rotation ticks, each row followed by its count of ticks:
The counts run from 0 to 779.
[ -7 -13   1 -37 -13   8   6  10  27   4   7  -1  15   2 -18  19  11   9
  10  35  -5  10  40 -17 -42 -28 -30   5  19  -1  12  29   1 -20 -24 -11
  15 -15  -6   8  26  -6   8 -13  17  27] | 550
[  2   6  28   2   2  16 -11  10  19   0  -1   2   0  14  -3  16   6 -12
   1  -1  36  16  -2  -9   2  32  19 -15   9 -13   7  41 -17 -16 -38 -10
 -27 -19 -14   2 -14  20 -34  21 -33 -20] | 270
[ 23  23   8 -33   3   2  14   6  17 -10 -12  33  11 -10  17  19 -16   7
  22   3   8   4  18 -37 -35  -1 -24   9   0 -11  -9  32   2   5 -30  10
   0   1 -31   7  17  23   5 -10 -25  35] | 379
[ 25   9  23   3  11  28  19  17  37  -4  19   2  16  10  21 -24  18  -2
  23  26  20  23   9 -15 -21 -22 -12  -3  -4   4  19  38 -33 -15 -46   5
 -22 -25   7  -3 -11  23 -13 -17  -3  17] | 424
[  9  -4 -18   3   6  27   4  25  11 -20 -18   8   9 -22  22   0 -18 -11
   0 -12   7  14  -1 -27   5 -21  -4  13 -15  -3  20  31 -46 -12 -55   3
  -3 -25 -10  18 -20  26  -4  11  -8  17] | 173
[-13 -19  -1  -8 -16  34  -8   6  -7 -14 -20  -8  -5 -41   1  15  -5 -15
   3  24  11  -3   9   0 -12 -30   1 -12 -32  16  30  40 -16  -7 -32   3
  32  -2  -4  43  -6   5   7 -15 -23  19] | 558
[-26 -16 -13   9  -4   0  26  -5  64 -14  -8  -8  -8 -17 -19  -3 -10  14
  17 -13   6   9  16   5 -14 -35   1 -29   4  -7  27  39 -18   0 -12  -3
  12  30 -10  11 -26  12 -26  -6   0  19] | 227
[  3 -13  35  14   2  25  12  -5  -4 -13   5   3  12 -23   4   4  10   5
  22  27  10  15  -5 -12 -11 -13 -45 -20  -1  13  26  38  -9 -18 -33  -9
  -4 -18 -21  -6  12  42 -11 -25 -15  -2] | 127
[  0  15  -2 -18  11  12  32  -1   7 -27 -18  38   0 -14  11 -21 -16  21
  -1 -27   9  13  10   3 -26 -42   7  -1   0   8  28  27 -27   5 -38  42
   8  21 -29   5   3   2  -6 -10  -9  28] | 727
[ 16 -45   2  -6   5   9  12  14  11  -5 -39   7   8  -4 -26  18  32  19
  -5  14  26  13  -3  -1   3 -22   9 -32  22 -14   3  38 -19 -21 -39 -17
  23  -6   0   7   0   8  -9   3 -19  21] | 395
[-21  22  11  17  -6   3  27   5 -11 -17 -14   5  -9 -12  15  -4 -13  31
  21 -19  13   2  35  15  -8  -1 -13 -20  35  -1  56  45   2   7 -13  22
 -10  24   2 -10  -1  23 -12 -11 -15   3] | 626
[ -6  -5   3  24  -2  18 -22   3  14 -25  17  25   6  31  -3  -8  -8 -40
  13   1  19   3  35  22 -47 -11  -8 -13  20  -8 -18  37  19 -15 -21 -13
  11  11  20  14   2  -9 -10  -7  -5  36] | 453
[ 25  29  11  -5 -15   7 -16  37  13 -30 -18  -2   4   3  21  12  -5  10
  33 -22  42   9  20 -21 -23  15  -2 -30 -18 -23   7  23  -8 -23 -19 -11
  -8   6  32   1   4  18   7 -34  -5   7] | 582
[-39  -5  -4   0 -19  24  -1  -6  35 -24  -4 -20   5 -34 -32  -3  -6  -5
  14 -16   6   2 -15   2 -24 -10   0 -24  22 -18  30  28 -21   3 -21   3
   3  21 -42   2   2  15 -30   5  -8   5] | 523
[ 11 -31   6  22  -7   8 -15  11  -7 -10 -29   3 -16   1   7  -6   5 -15
  -9  -5  41   6  23  38  -8   6   7 -10   1   7  35  39 -10 -17 -49 -31
  24 -29  13   6  13 -11 -18  -6  -5   7] | 400
[  5  21  21  -9  -1   0 -18 -13  10  -8 -20  44 -18   6 -22   9  -3 -14
  -7 -13  17   0  16  12 -41   6  34 -10 -14  21  26  25 -17  -3 -47  -3
  -1  11 -46  12   0   2 -18   5 -13 -12] | 568
[  3  -5  22  16   4   7 -16  -2   6 -17  -5  16   2  28  19   3 -12 -11
   1  -5  35  17 -10   3   3  16  17 -17   5   4   4  53 -32  -4 -43  -3
  -4 -14   3  18   5 -35 -21   8  -8  -8] | 14
[-15   1  20   3   2   2  -2  -9  -1   6 -37   6  -2  10   0   2  31 -10
  -7 -34  15  12   7  17 -31  -2   6 -33   3  -4  11  19 -26  15 -46  12
   5 -14 -41  27  16  14 -15 -23  13  -5] | 734
[-33  20  29 -19  -9  12   0  22   7  -7   7  11  25  19  -8   7   6  26
  -2  -5  17  27  33   1 -19 -15  20  -1  51   3  20  21 -20  11 -20  21
  -5  -1  32  17  -5 -30 -15  23   9  18] | 499
[-12  20  32 -15 -13 -17  17  16  20 -12  -9  32   5 -12 -19  22 -28  22
  26 -31  11   8  20 -15 -19  13  -1  -9  22   1   3  29 -14  -5   2   5
 -15  39   3  15 -23   4  -6   6 -24   6] | 278
[-53  -4  26  16  -8  16   8  -5 -10  -8  18  -7  -4   6   7  -3  16   7
   9  24   0  -8  35   9 -18 -20 -22  -8  30   6  47  50   1  10 -21  20
  11   1  -9  22   5   2 -21 -10 -16  -2] | 461
[  0 -10 -15 -13   5  15  12  13  16   9 -17   5   7  -4  31  30 -20   4
  14  14  -4   2   3 -22 -10   5 -35   8  -4  -7   4  56 -15  14 -48  -2
   2 -31 -24  19  -8   9   7  18  -9  18] | 213
[  0   3  -2   6 -22  30 -11  29  18 -27  -3   0 -17  -1  27  19 -17   6
  25   7   4  -2  17 -44 -31  -7 -32 -18 -11  -6  15  20 -20  -1 -15 -22
  -1 -10  15  42 -12   8   7 -31 -18   9] | 417
[ -4 -21  23  31  -9   8 -37   6  13   8  -6   1   0  20   3  44 -10 -11
  15  13  21   8  43 -14  -5  35 -27 -20   5   9  15  46  -8  -5 -25 -20
   5 -22  -6  11   4 -12 -10   1  11  -8] | 707
[  2  18 -22 -22 -15  31   3   3  46 -18  -2   4  21 -11 -19  13 -13  -7
  10   5  17  12 -18 -31 -20  -3   3 -14   2 -22  -3  37 -14   1 -28   8
 -13   8 -28  -3  -5  23 -23  28 -29  11] | 521
[-30  -3  32  18   7 -12   6  15  14 -20  -2   7   1   4   1  14   5  20
  28 -38  11  -1   8 -14   8   7 -26 -29  35 -19   5  35 -35   4   2   4
  -4   9  -2  27 -15   4 -16 -24 -11  -1] | 280
[-21  -2   5  22  11  26 -16   4  10 -17  -5  -3  22  35  42   2   4 -22
  -5  18  19  26  36  -3 -18   5 -23 -24  10 -19   2  32  13   3 -30  12
  16 -31  16   6  17 -14  -9 -16  10  -5] | 156
[-19   5  40 -19  -9 -19 -11  23   2   6 -25  -4  -4   6  12  22  20  -8
   0 -17   2   3  51   0 -42  21 -12 -13   4  -1  18  22  -3   8 -26   2
  -8 -26  11  43  -1  10  16 -36  21   1] | 245
[ 18 -20  -4  10  -5  37  -8   2   8 -14  16  -1   7   3   3 -18  14 -28
  11  18  23  16  -8  16 -42 -17 -10  -6 -13  16   6  40 -19 -10 -52 -36
   9 -28  12  17   8   6 -13 -15 -10  13] | 259
[-24  -3 -13 -24  -2  19  29   5  13   8  -2  10  16  -3 -12  14 -15  18
  -8  -8  15  19  16  17  -6 -18 -13   3  28  16  18  43 -35   6 -44  -2
  11 -28   5  26   1 -19 -33  39   0  13] | 305
[-12  14  23 -12 -21   7   8  39   0 -20 -14 -10   9 -21   9  13   1  30
  20  -7  10  18  29 -32  -9 -12  -4 -16  18   0  56  10 -21 -15 -25  18
 -17  -7  12   0  -2  24   6 -14  -2   1] | 331
[  1 -19  17  21   4  10   8   1  54  10 -13  -3  22   5   0  12  15  23
   2  -1  22  58  29   9 -32   1 -10 -36  20   3  15  14  13   5 -21 -22
   8 -24  14 -16   4  14 -17  -8 -21   4] | 487
[ -4  -9   1  -2  -4  16   3 -16  22  -4  18   0  -3   9   8  11  -5  -5
  23  -5  26  -2   3  -1 -22   2 -27  -7  -8   3   3  31 -24  -8 -38 -44
   8 -32 -26  19  10   4 -47 -21   1  -7] | 219
[-29   1   4   7  -7  -5   3   0  42 -22  10   6   6  20 -20  -8  -9  -3
  13  14  15  -1  30  16 -21 -30  -2 -27  16   3  33  52  -2 -27 -11 -15
  12  23  17   4   4 -22  -9   4  19   6] | 62
[ 14  34  12 -38 -14   1 -15  18 -24  -8 -11  22  11  26  19  20  13  -1
   3 -14  28   0  22 -13 -34  19 -13  -8   6 -17  -9  21 -13 -13 -38   1
  -5 -29  22  30  26  -2  -4 -12   0   8] | 247
[-10  -7  22 -22  10 -15  29  -5  31  -4 -12  20  16  -8 -12  -4   2   8
   8 -38  28  42  31  36  -7 -10  -4   3  19   7  25  28  -5 -29 -28  -2
   6 -11  -1   4   1  -8 -38  -4   4  15] | 141
[ -2  17  44  12  13   5 -10 -10   1  -5  13  42  -3  12  12  -7  -7  -8
  29  -9  19 -10  35   2 -30  -3 -10  12  14   0   8  23 -10   7 -24  19
  -7   7 -29   7  22  -4 -29 -19   1  27] | 374
[-13   9   6 -20  -6  -3  19  31  -6  -2 -22  12   3 -30 -10  32  14   7
   9 -22  -6   4  38 -10 -28 -12 -24 -12   6   0   1  13  -8  17 -25  17
   3   5   4  47 -11  35  25 -19   4  34] | 637
[-14 -35  -7 -12  -8  21  15  23   3  -2 -33 -15  19 -48  -3  11  23   5
  13  -8  15  23   2  11  -2 -11 -21  -4  28 -23  18  28 -17  -7 -38  -5
  19 -30   0   7   3  27  -3   4 -16  27] | 690
[-17 -20  28   1   9 -12   4  22   5   4 -31   2   9 -27   3  33   6 -16
  -1 -38  24  31  39  29  15  16  -7 -29 -13   2  18  27  -4 -19 -27  12
  15  -6   1  34 -15  13  -9 -10  13   2] | 143
[-12  31  -1 -20 -30   1 -11 -11   4 -16   4  19   6  -2 -25  17 -17 -36
   9 -33  11 -18  -3  13 -37  14   4 -13 -13   9  -2  47 -18 -14 -33  -8
  -2  31 -16  42   3  -7 -12  16  12  -2] | 608
[-10  25  38   5   2  -9   3   5 -16 -17 -10  19 -13  10   5   0  13  26
  -1  14  -1 -11  23 -18 -15   2  -1 -12  34   2  40  36 -21  -6 -44  27
 -25  -2 -24  10   4  28  -1  -9  -6 -10] | 75
[-30  10   3 -28 -14  10  14  15   1 -23  -9   7   2   2  17  -7  -1  -2
   3 -35 -12   6  10   9 -52 -29 -27  -4   7  -4  -1  24 -10  17 -14   3
  15   3  22  43   7 -14  13 -30   4  21] | 250
[ -3 -15   8   4  -3  16   5  19 -26 -18 -33  25  12  -1  -4  -9  12  16
   5 -31  -2  13 -15   3 -21  -3 -20 -18  32  -9   6  25 -54  10 -39  12
  15 -18 -17  13  17   1   4  -5   8  18] | 343
